Named moves, each a turn or a mirror, and the order they were made in; the first pair answered:
J_273 (before |-> after):
-1.019	-1.380	-1.286	1.404	1.349	1.124	-0.750	3.015	1.110	2.991	-0.160	-2.084	-0.730	-2.296	0.663	-0.794	-0.135	1.851	-0.915	-1.158	-1.934	-0.685	1.944	-2.446	0.105	-0.917	-0.734	-3.437	0.253	-1.544	3.349	-2.751	1.730 |-> -2.160	-1.023	-1.715	2.288	1.579	0.655	-2.536	3.469	0.466	2.012	0.116	-1.308	-0.630	-1.199	0.123	-1.239	-0.634	1.961	-1.747	0.625	-2.788	-0.131	1.953	-2.291	-0.095	-0.637	-1.353	-1.979	-2.120	-0.625	0.934	-2.773	2.128
-3.036	-3.311	-0.027	-0.046	0.640	-0.725	2.579	1.318	-2.594	-1.035	3.445	-0.797	0.600	-0.650	2.182	-0.760	0.367	1.847	-1.974	1.673	2.093	-0.285	-3.131	0.149	-2.120	-0.345	2.099	2.539	-0.581	1.310	-1.291	-0.076	-1.650 |-> -2.135	-3.502	0.230	-0.519	0.044	-0.437	4.089	1.243	-1.860	-0.483	3.105	-0.717	0.483	-1.056	2.513	-0.391	0.502	1.859	-1.526	0.292	2.566	-0.649	-3.291	-0.177	-1.942	-0.565	2.618	1.606	0.919	0.535	0.580	-0.319	-2.068
-1.858	-0.948	-2.422	-0.322	0.139	0.845	-3.655	0.630	-0.741	-0.011	0.182	1.292	1.302	2.346	-0.642	-0.200	0.569	-0.196	0.266	-0.985	-1.480	0.600	0.380	1.741	-2.702	0.424	0.872	-1.587	-1.712	2.665	-5.288	-2.038	0.711 |-> 0.680	-1.432	-1.297	-1.729	-0.586	2.011	0.437	0.333	0.867	1.459	0.005	-0.078	0.426	0.096	-0.069	0.952	1.695	-0.241	2.437	-4.870	0.191	-0.183	0.182	1.150	-2.566	0.228	2.456	-3.891	2.600	0.120	0.556	-2.117	-0.589
-2.434	0.936	-1.348	1.235	0.247	-0.729	-3.788	0.227	0.166	-0.091	-1.669	1.199	1.840	0.988	-0.774	-1.846	0.412	-0.201	-0.950	3.336	-2.533	0.084	2.188	-0.008	0.917	0.314	-2.583	1.466	-2.963	1.727	-3.915	-0.505	1.221 |-> 1.002	0.915	0.200	-0.845	-1.248	1.092	2.412	-0.549	2.104	1.600	-2.084	-0.336	0.703	-2.152	0.230	-0.256	1.740	-0.191	1.971	-2.856	0.112	-1.189	1.671	-1.098	1.203	-0.039	0.240	-2.427	3.893	-2.523	4.891	-0.702	-0.805
J_692 (before |-> after):
-1.397	-2.147	0.470	-0.164	0.919	-0.329	-0.501	-0.608	-2.083	-0.611	2.433	-0.095	0.525	4.241	0.633	0.798	-0.905	0.834	-0.830	-0.729	-0.462	0.126	-0.955	0.705	-0.674	0.225	0.917	2.112	-2.394	-0.342	-2.423	0.311	-0.194 |-> -1.652	-2.579	0.537	0.038	0.756	-0.569	-0.278	-0.224	-1.713	-0.389	2.879	-0.031	0.659	3.995	0.442	0.839	-1.121	0.609	-0.822	-0.278	-0.435	-0.107	-0.674	0.783	-0.690	0.327	1.196	1.292	-2.369	-0.242	-2.581	-0.027	-0.167
0.194	2.764	-0.890	-0.979	1.469	0.085	-3.354	-2.120	2.140	-0.063	-1.837	-0.623	-1.111	-0.473	-1.250	-3.080	5.187	-1.259	-0.307	-0.796	-0.241	2.437	-1.999	-1.298	0.762	-1.628	0.223	2.835	2.287	1.175	-0.832	0.065	-1.863 |-> 2.430	-1.159	1.506	-2.011	-0.851	-1.385	3.289	0.317	0.164	-0.757	1.940	0.295	0.004	-3.002	1.974	-0.787	2.122	-1.905	1.147	0.642	3.038	0.840	-1.931	0.517	-1.502	-0.721	1.681	0.708	2.049	-1.279	2.509	-0.934	-4.677
0.014	0.924	0.573	-0.213	0.966	1.105	-1.860	-4.122	-0.138	-1.009	-1.274	-1.854	-1.591	3.316	-0.737	0.995	0.165	-1.097	0.732	-0.033	1.805	-0.928	-0.014	1.162	0.869	-0.805	-1.577	-0.445	-1.184	-1.710	-0.227	0.855	-0.033 |-> 0.779	-0.263	1.213	-0.740	-0.022	0.152	1.026	-3.091	-0.804	-1.056	0.401	-1.260	-0.939	2.090	0.309	1.753	-0.858	-1.022	1.211	0.678	2.747	-1.782	0.324	1.282	-0.312	-0.066	-1.227	-1.817	-1.104	-2.572	0.752	0.524	-0.968
J_107 (before |-> after):
3.389	1.466	-2.581	-0.542	-1.294	1.548	1.116	1.888	-0.561	1.722	-0.152	-2.533	1.407	-3.504	2.208	4.893	-1.583	-1.692	0.270	0.093	1.189	-1.961	1.417	-1.513	3.656	1.300	0.821	-1.480	-2.692	-3.195	-0.380	0.647	1.254 |-> 3.446	2.656	-2.704	-0.458	-1.136	2.057	0.283	0.888	0.581	1.953	-1.623	-2.490	1.190	-4.060	1.805	3.905	-0.308	-2.419	0.858	-0.752	1.305	-1.689	0.793	-2.188	4.526	0.107	0.763	-1.061	-1.504	-2.790	0.925	0.688	0.834
0.602	0.506	0.720	-0.524	3.974	1.728	-0.001	-7.510	0.437	1.407	-4.616	-1.914	-5.391	1.735	-0.793	0.524	2.758	-2.931	-0.558	-8.792	-0.947	-0.659	-3.280	-2.738	1.675	-0.939	4.432	1.648	5.502	2.067	3.400	5.421	-1.161 |-> -0.815	-4.435	1.530	-0.789	4.588	0.933	1.772	-5.851	-3.472	2.068	-0.438	-2.562	-5.456	6.095	-0.507	4.307	-3.215	0.206	-1.994	-5.993	-2.997	-1.376	-2.272	0.858	-1.681	1.880	5.559	-0.422	0.395	0.990	-1.291	7.207	1.925
0.273	-3.021	2.307	-1.340	-2.388	-0.278	2.463	3.442	1.467	1.439	0.803	-0.876	3.101	-0.308	-1.603	0.153	1.066	3.446	-0.033	-0.602	-0.725	-0.461	-1.096	-1.705	0.632	1.397	-0.288	-4.704	4.570	-1.699	-1.860	-2.064	-1.458 |-> 0.164	-1.402	2.159	-1.416	-2.109	0.115	1.909	2.481	2.563	1.123	-0.302	-1.070	2.579	-1.015	-1.424	-0.636	2.448	2.854	0.150	-2.111	-0.346	0.040	-1.497	-2.393	1.607	0.616	-0.222	-3.700	5.855	-1.033	-0.781	-1.590	-2.001
J_16 (before |-> after):
0.432	-0.291	-1.355	0.088	1.180	-1.411	1.633	0.572	-0.535	0.209	-0.653	0.646	2.109	-0.599	1.133	-2.344	-0.496	-1.263	3.161	1.896	1.952	1.421	1.759	-1.136	1.723	-1.772	-0.478	-0.967	0.991	-0.811	2.416	-1.932	-1.948 |-> 0.709	-0.276	-0.916	0.071	1.883	-1.553	0.791	-0.531	-1.087	-0.948	-1.069	1.251	1.663	-0.147	1.369	-2.586	-0.055	-1.775	2.789	2.416	2.497	1.237	0.987	-0.743	2.065	-2.052	-0.710	0.946	0.303	-0.024	1.338	-0.969	-2.619
-1.316	-1.531	-0.734	0.386	-1.384	-1.266	0.487	2.907	-0.076	2.220	2.113	0.331	1.867	0.265	-0.910	-0.101	-1.804	3.051	-0.496	1.087	-2.306	0.179	0.812	-0.899	-2.220	0.453	0.286	-4.157	-0.065	-0.785	-0.701	-1.859	1.733 |-> -1.648	-1.068	0.484	0.439	0.872	-1.081	-1.893	-0.540	-1.692	-2.155	1.377	1.622	-0.155	1.476	0.210	-0.694	-1.612	-0.065	-1.101	2.507	-0.895	0.328	-1.343	0.933	-0.896	-0.892	0.943	3.581	-3.079	1.837	-3.481	1.562	-0.644
-3.017	-1.454	-0.851	0.586	-1.012	-1.183	-0.548	2.352	-0.442	0.117	1.674	0.494	0.156	0.941	-0.866	-2.170	-0.378	1.705	-2.759	0.690	-1.911	1.009	-1.668	-1.211	-2.370	-0.057	0.765	-1.021	-0.294	1.475	-2.271	-1.621	0.144 |-> -2.509	1.051	-1.109	0.444	0.565	0.331	-3.224	0.251	-0.173	-0.718	-0.683	0.055	-0.790	1.770	-1.580	-2.046	0.106	0.409	-2.107	0.747	-2.289	1.373	-0.640	-0.378	-0.500	0.006	-0.683	1.340	-1.526	2.083	-3.384	0.359	1.118

Each pair is 2 to 3 moves apart.
1.048	-0.629	-0.498	0.061	-0.657	-1.715	-1.066	-0.738	2.125	0.638	-2.190	-2.257	-0.060	-2.398	-0.140	0.555	2.515	-0.740	0.380	0.036	-1.220	1.797	1.360	-3.206	0.611	2.015	-1.732	1.288	-0.687	0.534	-0.057	-1.861	-0.042 |-> 0.207	-1.806	0.472	-0.204	0.074	-1.692	-1.075	-1.619	0.945	-1.073	-1.374	-1.968	-1.776	-1.041	0.255	0.140	1.676	-0.421	-0.807	-0.727	-1.111	1.937	-1.619	-2.396	-0.157	1.229	0.422	3.842	-1.526	1.401	-1.203	-0.100	-1.193 -> J_107, J_16, J_16
0.849	2.388	-0.262	0.066	0.353	1.506	-0.245	-0.866	1.689	0.132	-1.666	1.078	-0.040	-1.355	-1.080	-1.084	2.015	-1.289	0.891	0.586	-0.077	0.325	0.732	-0.285	1.181	-0.554	-0.042	-0.201	1.502	-0.274	2.418	-0.636	-0.563 |-> -0.798	2.455	-0.295	0.956	1.296	1.283	-2.162	-1.103	0.482	-0.763	-1.280	1.108	-0.799	0.972	-1.551	-1.197	0.931	-0.492	-0.428	1.593	-1.636	0.536	0.238	0.551	0.872	-0.457	-0.340	1.362	-0.709	1.023	-1.182	0.645	0.775 -> J_273, J_107
2.437	-2.609	0.988	-2.499	-1.055	2.342	3.373	1.289	1.605	2.499	1.507	-1.788	-0.103	-5.041	-2.371	0.423	0.687	-1.556	-1.501	-2.852	0.157	2.059	-1.879	-1.263	0.574	-0.695	1.480	-3.505	4.672	0.186	5.624	-3.453	-2.314 |-> 0.544	-3.013	2.011	-2.028	2.441	1.798	-1.764	-2.507	-1.833	-2.465	2.297	-0.388	-2.274	-1.073	-1.778	1.192	-1.769	-4.213	-3.525	1.570	-0.374	2.595	-3.749	2.582	0.702	-0.086	1.083	5.438	-3.456	3.874	-3.149	1.765	-2.234 -> J_16, J_273, J_107
-0.508	-1.316	-0.337	-0.296	0.540	-1.513	1.347	2.454	-1.161	0.632	2.057	0.809	0.443	0.749	0.773	0.684	-2.025	-0.377	-0.278	1.657	-0.838	-0.823	0.125	0.734	-1.013	0.270	0.681	0.071	-1.645	1.052	-1.074	-0.776	-1.305 |-> 1.125	-0.224	0.112	-0.852	-0.312	-0.780	2.467	1.957	0.222	0.896	1.036	0.693	0.627	-1.403	0.663	0.257	-0.455	-1.249	0.519	-0.115	0.361	-0.954	0.016	-0.528	-0.014	-0.632	1.170	-0.480	1.764	0.528	2.262	-1.597	-2.491 -> J_273, J_107
0.992	2.505	1.414	-2.316	-0.743	1.561	0.598	-0.410	0.759	0.297	-3.999	-0.856	0.846	-0.008	0.435	-0.542	1.802	-0.583	1.000	-3.098	1.759	0.624	-0.274	-1.527	1.439	2.465	0.538	-1.359	1.345	0.723	0.837	-1.292	0.484 |-> -0.507	1.804	1.132	-1.567	0.402	1.655	-1.795	-0.976	-0.342	-0.433	-3.730	-0.779	-0.537	2.594	-0.168	-0.150	0.483	0.278	-0.384	-2.907	-0.229	0.587	-0.556	-0.311	1.365	2.791	1.189	0.238	-0.958	1.891	-2.882	0.273	2.135 -> J_107, J_273
-0.333	0.849	0.311	-0.462	0.923	0.873	-1.911	-0.726	-2.069	-0.710	-1.228	-0.844	0.347	-0.137	-0.935	0.355	-1.161	0.731	-2.249	0.111	-1.802	0.656	0.820	2.776	3.304	1.306	-2.029	-0.082	-2.303	-1.242	-1.275	-0.302	1.600 |-> -0.045	-0.146	1.365	-0.390	0.261	-0.404	-0.231	-0.494	-1.887	-2.758	-0.291	0.736	0.684	-2.017	0.386	-1.281	-0.721	-0.846	-3.110	1.198	0.373	1.123	-1.645	2.534	2.542	-0.443	-0.459	2.299	-1.949	-0.599	0.129	-1.062	-2.414 -> J_16, J_107, J_16
2.008	-2.691	-0.250	-1.007	0.325	-0.335	3.051	-1.348	-3.025	-1.953	0.105	-3.307	0.406	2.129	-0.348	3.926	-1.044	1.102	0.092	2.302	-1.828	-0.771	-0.391	2.872	2.077	2.142	-0.723	-3.521	-0.922	-2.589	0.626	0.964	2.632 |-> 1.652	-2.046	-0.588	-0.347	0.660	0.045	2.032	-1.870	-3.510	-2.744	-0.156	-3.642	0.152	2.543	-0.273	4.039	-1.037	0.621	-0.191	2.999	-1.924	-0.827	-0.236	3.053	2.306	2.255	-0.927	-2.203	-2.007	-2.056	-0.931	1.582	2.768 -> J_273, J_16, J_16
0.254	-1.208	1.259	0.408	-1.041	1.713	-0.517	-0.151	-0.322	2.013	0.343	-0.851	1.293	-0.630	0.093	2.450	0.403	1.032	2.830	-0.782	-0.343	-0.303	1.344	-2.145	-1.192	0.126	0.354	-1.832	-1.510	-2.714	0.266	-0.176	3.996 |-> -0.021	-3.242	2.172	0.070	-1.522	0.365	1.472	-0.068	-1.280	0.040	2.422	-0.114	0.516	-1.109	1.215	1.954	-0.433	0.749	1.997	-0.101	0.541	-0.539	-0.937	-1.499	-2.372	-0.695	2.682	-0.414	-1.379	-2.264	1.049	-0.284	1.762 -> J_273, J_16, J_273
